The same turns and mirrors carry the whole set onto itself and the rows of a family onto each other. Which other rows belong to the same family as each row named below? List them in the order they appear above.
These 15 rows form 5 families of 3 rows each.
nel: [ -5.8   1.1 -20.7   7.6 -10.3 -12.4 -25.9   0.1  11.9   5.0   6.8   6.5
 -15.8]
Gen: [ 16.5   5.6   1.2   7.6 -10.0 -39.6   1.5 -19.7  12.1   5.0  25.6  -6.5
   8.6]
ril: [ 14.1  12.4  11.5   8.2  -5.3 -22.0  17.5 -24.4   9.7  -3.2  22.4   0.4
   4.3]
bana: [ 23.1  -2.9   7.6  18.8 -15.1 -31.2  12.0  -9.6   7.5   4.7  14.5  -3.8
  -5.5]
Deno: [-14.7 -18.6  -0.2   6.8   8.2 -11.5  15.2  -5.4   2.1 -17.0   1.9 -15.9
   3.2]
sirok: [-13.6 -10.0 -11.5  -4.6   8.5  -3.1   9.1  -1.6   7.0 -16.3   8.2 -20.0
  13.5]
fev: [ 12.6 -13.4 -13.7  -3.8 -11.7  -9.6 -17.2   8.1  19.4  -2.9  13.4  14.8
  -8.4]
remaf: [ 15.4  10.8  -1.0  12.6 -10.6 -30.5   3.8 -22.4   1.1  13.5  14.0 -18.5
   9.4]
Nuti: [  1.0 -13.6 -17.0  -3.6  -7.3 -10.4 -30.2  -5.4   7.3   7.1   0.3   9.2
  -7.3]
Pudiz: [ 13.7  15.8  -4.3  13.3  -2.7 -25.6   7.4 -26.5   8.2   4.8  19.5 -17.3
  13.5]
filad: [  7.8 -25.5  -0.1  -3.4   1.6  -2.2  14.1  -0.2   1.0  -9.7  -1.7 -13.4
   9.9]
vuva: [-17.2  -5.3 -14.2   5.2  12.7   2.0   7.5  -6.0   7.8 -17.4   3.3 -14.9
   5.2]
zedof: [ -9.7 -11.9   2.3   0.2   7.3   8.3  12.3 -10.5  -0.1 -15.1  -3.8   0.0
  -1.6]
vukap: [ 11.6   2.3  -8.8  -6.1  -9.5  -3.2 -22.1 -14.6  10.6   7.6   7.8  20.7
  -6.6]
Bobal: [  2.1   6.6 -22.9   8.2  -5.8  -7.9 -28.0 -11.6  10.0  10.8   3.6   7.3
 -10.4]

The rest of the family of zedof: ril, vukap
The rest of the family of nel: sirok, remaf
The rest of the family of bana: fev, filad
The rest of the family of Gen: Deno, Nuti

The same turns and mirrors carry the whole set onto itself and the rows of a family onto each other. Which other rows belong to the same family as each row named below? List them in the order they appear above.
These 32 rows form 4 families of 8 rows each.
povu: [ -2.9 -10.3  -8.7 -25.0  -3.8  -2.1   2.8   8.4   0.8  16.8]
matin: [  7.9  -4.9   8.5  -2.7  10.6 -28.9   2.7  -3.3  16.9  -1.1]
Tas: [ -1.0  -0.7   2.3 -17.4  -5.6  19.7   5.5   0.8 -12.6 -18.1]
vor: [-0.5  7.9 15.3  9.2  5.3 -0.2 -8.3 23.4 13.4 -3.6]
Dopa: [  7.8  14.6  14.6  -0.6   7.8   3.7  -5.4   0.2  -3.2 -28.4]
zim: [ -1.6  16.4  -2.0 -26.0  -3.6 -16.8  -9.0  15.4  -0.4 -11.4]
sur: [  5.2   9.2   2.1  -8.5   7.7 -31.2 -13.8  -2.6  11.5  -1.0]
dodum: [ -0.6 -10.6   9.2  13.5   5.5   3.1  -4.7   5.9  14.8  13.3]
redif: [ 8.5  2.2 16.4 -4.5 12.5  3.0  8.7 24.6  6.2 -7.3]
Fepa: [-12.0   7.2   1.3  -9.8 -14.9  17.2  -6.5  14.5  -5.1 -13.7]
kon: [ -3.1  14.7  -7.5 -13.5 -11.7 -11.2   6.6  14.1  -7.2 -24.2]
borum: [  3.6  -0.9  -5.5   2.6   0.7 -34.5   5.8  -4.5  10.4  -3.6]
zesa: [ 7.7  0.7  5.0  6.2  8.7 -6.7 14.0 25.4  6.4  0.6]
lumi: [  7.3  -8.8   2.3   2.8  11.3   9.4  -8.6 -14.2   0.7  13.6]
gar: [  4.8   5.0   6.1 -13.9   9.4  -4.9  -1.7  28.3   6.7   7.7]
mim: [ -4.8   6.4  -3.1 -28.8 -11.1 -13.7   3.8   5.0  -2.9 -22.2]
Bip: [ -4.7 -12.9 -15.7 -13.4 -12.2 -10.9  17.4   1.8  -1.6   5.2]
fosu: [ -2.5   1.1 -13.0  -3.7 -12.8  -6.6   2.6 -21.8  -9.7 -17.7]
zofe: [ -2.8  11.7  12.0  10.1  -1.2  13.8 -14.9   5.4   0.5 -16.6]
bev: [  7.9 -12.6  -1.0  16.3   7.8  -2.1   9.4 -10.0   3.6   7.9]
bilis: [-12.4 -11.6  -7.3 -10.7 -14.0 -18.8  -1.2   2.1  14.5  10.5]
Surol: [  9.8  14.8   8.0  16.1   8.4  -2.6  -1.3   2.7  -2.1 -21.8]
Ligib: [-14.5  11.3  -4.6 -14.7 -20.2  -7.9 -12.3   1.6   0.1 -20.0]
suz: [ -0.9 -19.8  -4.2 -18.9  -2.8 -13.0  13.8  -2.9   7.7   9.0]
Tutub: [ -2.2  -7.5  -5.7 -15.3  -8.0 -12.5   0.0 -27.2  -1.5 -12.6]
badi: [  0.0   2.5  -6.0  -9.6  -2.2  -2.4 -16.6 -27.1  -6.1  -5.9]
rige: [  8.7  18.2   9.0   1.5  11.4  -4.3 -20.8  -7.0  -0.8 -14.9]
bafat: [ 11.5 -11.1  13.2   9.1  16.7   4.3   4.7  -7.0   7.3   3.0]
gevi: [ -3.6  -6.5   3.4   9.0  -0.1 -21.9  -9.9  -7.3  19.4   7.1]
zili: [-15.2  -7.4 -10.3 -10.5 -20.3  -4.1  -8.7 -15.8   1.7  -2.7]
Bafi: [  0.3  -1.3  -1.6 -14.4  -0.4  24.2  -4.5   4.3 -11.6   2.9]
Lokiv: [  1.4   2.5  -2.5   0.3  -3.8  21.1   9.9   8.4 -13.9 -13.4]

The rest of the family of Dopa: matin, Tas, redif, mim, suz, Tutub, bafat
The rest of the family of borum: kon, zesa, Bip, fosu, bev, Surol, Lokiv

The same turns and mirrors carry the whole set onto itself and the rows of a family onto each other. Which other rows belong to the same family as each row named below? List them in the order they appear above.
These 30 rows form 6 families of 5 rows each.
Nifa: [  8.2 -14.6  11.5 -11.3  -1.0 -19.1  -9.8   5.4  -5.3  -4.3  24.4   8.2
   1.2   6.2 -12.7 -23.4   5.9   2.7   4.3  -2.0  -8.1 -15.9   6.1]
nosib: [  3.0 -10.7   2.2 -23.0  -5.1  12.5  12.3  -0.7   1.2 -25.4   1.1  -9.6
  11.9  -3.0  -3.2 -17.2 -19.9  -2.9   2.8   6.1 -14.8   7.6   9.8]
gos: [ 29.9  -2.8  12.7   5.7   5.5 -18.4   6.1 -11.4  22.7   7.0 -21.1  -6.6
  -3.5  10.4   1.1   6.3  23.4  15.0  18.0   7.6   7.9   5.3   1.0]
Boged: [ 11.6  16.7   3.6  14.3  10.3  -7.5  -2.6   3.7  20.8   8.8  -3.4  -4.2
 -10.1   5.9 -13.6 -13.9  -3.2  12.3  -3.6 -23.7  15.0   1.6  18.1]
zoril: [ 20.5  -6.2   0.0   4.8   7.4 -12.6   5.4 -28.0  21.1  13.3 -25.7   1.4
  -0.1   7.5  -0.4   8.1  10.2  15.6  15.4  13.9   5.6   3.6  -0.7]
roze: [  6.7  -9.1  -3.6  -1.3   1.2  -5.9  -5.1  14.5   0.4  -8.0  14.4   4.7
   8.9   6.7   2.8 -27.8  -4.1  -5.3 -11.0 -14.9   2.3  -6.8  18.8]
pupi: [ 11.1   0.8  -8.2   1.7 -11.4  -0.7   4.2 -13.0  -5.2 -17.5 -14.8 -30.7
 -10.6 -20.0   6.8  10.9   0.2  -4.3   6.3   8.5  -0.7  15.9   0.2]
puvin: [ -2.0   5.5  12.8   8.5  -1.3 -10.9  -3.6  15.1  27.9  14.2  -1.2  -4.3
 -22.8  -1.7  -7.2 -13.7 -10.4   8.8   0.9 -10.0  17.8   5.0   6.2]
pok: [ 20.2  12.4  -3.3  10.7  -2.5 -14.5   7.9 -21.5 -13.3 -10.7 -13.4 -17.9
  -3.0  -8.8  -5.0   6.2   8.3  -4.0  17.2  19.2  -2.2   7.1 -15.3]
dos: [ 14.1   7.7  15.8   4.1   0.3 -25.4 -10.1  14.0   8.3   9.1  -9.1   1.9
 -12.0  10.3 -26.8 -20.2  -2.0   4.8   0.3 -17.0   9.7   8.2   3.5]
rasi: [ 15.1  11.4  -7.2  -2.7  -3.0   8.0  13.1 -20.2   4.6 -15.8  -6.3 -29.7
   0.7 -15.5   2.3  -5.4  -3.4  -7.2  11.8  21.5  -0.3   4.4 -11.2]
segor: [  7.2  -3.7  13.1 -12.0  -9.7  -1.6  17.1   4.1 -10.2 -21.2   2.5   4.3
   6.0   2.1  -7.1  -1.6 -11.3   9.7  16.7  19.8 -28.5  -0.2   4.9]
Guno: [ 13.7   9.2  22.3   4.6  -1.5 -24.7 -11.5  18.1  18.8  15.7  -7.2  -3.0
 -15.6   9.8 -14.9 -12.8  -1.0  14.5  -4.6  -6.5  -0.5  -1.7   2.7]
kuzi: [  3.2 -11.8   3.9  -7.5  -3.3  12.2  16.6  -0.7  -5.4 -34.5  -0.2  -7.7
   1.5  -5.0 -11.0 -11.5 -18.1   0.4   1.1   4.9 -21.4   2.8  10.6]
zuri: [ -4.2 -11.4  -0.5  -6.9  -9.0   9.8  19.2   1.9  -7.9 -25.8   5.0   3.7
   0.5  -6.5   1.5   0.2 -15.4   4.7  16.1   5.7 -10.0   9.1  17.5]
fil: [ 10.8   7.3   9.6  19.1   9.9 -10.5  -3.4   7.2  25.6   5.5  -1.5  -6.8
 -20.5   2.7 -18.7 -20.5  -1.4   7.7  -6.9 -16.1  14.6  -6.1   7.1]
feke: [ 15.5 -11.9   2.8   3.8   3.5  -7.0   6.3 -13.8  30.0   4.4 -17.8 -14.2
  -9.7  -3.0  10.0   2.6  14.6   4.5  15.6   2.1  24.5  13.2   2.6]
sav: [  2.7 -18.4   7.8  -6.0  -2.1 -20.8  -6.1   9.4  -8.7  -4.3  15.0  14.7
   9.7   8.6  -2.9 -26.3  -2.3  -9.0  -0.3   4.7  -5.0  -6.8  -1.7]
Leti: [ 16.0  -4.3   8.8  14.8  14.0  -2.2  11.2 -19.3  36.0   1.2 -23.9 -16.1
 -10.4   1.9   2.9   1.6   7.2   9.6   3.4   5.9  10.7   5.5  -1.3]
puz: [ -8.6 -14.8  -0.1  -1.8  -0.9  -7.8  -8.0   2.8  -2.2  -5.0  29.5   5.5
  -7.3  -5.9  -3.6 -19.5  -3.9  -1.7   2.0 -10.0   7.0  -9.5  12.8]
Tiru: [ 21.4   7.0 -12.6  -1.6 -11.9  -8.7   0.9 -19.3 -12.8  -7.3 -12.4 -18.8
  -2.8 -13.7  -8.0  -0.5  -0.2  -4.0  10.0  26.7  -9.6  -0.6 -13.9]
vagu: [ 22.3   7.0   2.5  -0.4  -7.0 -12.0   0.5 -20.6 -10.3 -13.3 -12.8 -27.5
  -5.0 -10.6  -3.8  12.4   9.8   5.1   9.7  17.0 -16.7   3.1  -7.5]
Daf: [ 21.2  -2.4  -7.0   7.4  -1.3   4.1  14.2 -18.8   1.7 -25.3 -13.2 -29.2
  -3.8 -14.0   2.6  -1.0   5.5  -8.0   6.0  18.4  -3.6   3.3  -7.8]
dev: [  6.6 -11.5   3.9 -21.2 -11.1   1.0  10.7   0.9  -5.9 -14.1  -7.3  10.1
   6.9   3.5 -18.3 -11.4 -22.4   8.3  11.7  14.1 -21.5   4.7   7.7]
gumis: [ -1.5  -6.6  13.2 -16.6  -4.7  -2.1  12.4 -11.8 -10.1 -20.6  -3.9   1.1
   5.5  -0.7 -17.5  -3.8 -18.9   4.4  16.1  15.5 -23.0  10.6  -3.2]
liku: [  0.7 -17.9   3.5   6.7   6.7  -4.4   0.3   9.5   3.9 -12.2  19.1  10.8
   0.6   5.8  -3.5 -26.5  -4.2  -1.0  -8.9  -9.0  -2.1 -14.7  15.0]
zagi: [ 11.4   8.2   0.9  14.4  15.3  -1.2   9.1 -27.6  29.8   8.6 -13.9 -13.5
  -1.9   0.7   9.2   5.0   5.5  11.4   7.5   5.2  12.1   3.1   1.0]
Rizin: [ 14.9  -4.4  11.7  12.7  12.0 -21.7   1.6 -18.7  18.8  11.5 -27.2   0.8
  -0.4  12.6   1.9   9.2  12.0  12.5   8.0   1.3   6.7  12.4  -0.4]
duze: [ 18.2  15.8   4.1  10.1  -2.0 -19.8  -8.6   8.5  12.9  18.8 -17.0   2.8
 -16.6   6.8 -25.0 -11.3  -7.0  14.4  -0.8  -8.4   7.2   1.5   6.1]
refo: [ 10.5 -18.2  -5.1  -4.9  -2.4 -20.6 -14.6   4.8  -5.3   5.5  10.7  16.2
   5.8   9.2  -6.9 -24.9   1.4  -0.9  -4.7  -2.4  -0.8 -14.2   8.3]

The rest of the family of segor: Nifa, gos, Guno, vagu
The rest of the family of Rizin: pok, dos, sav, gumis
The rest of the family of Leti: kuzi, fil, Daf, liku

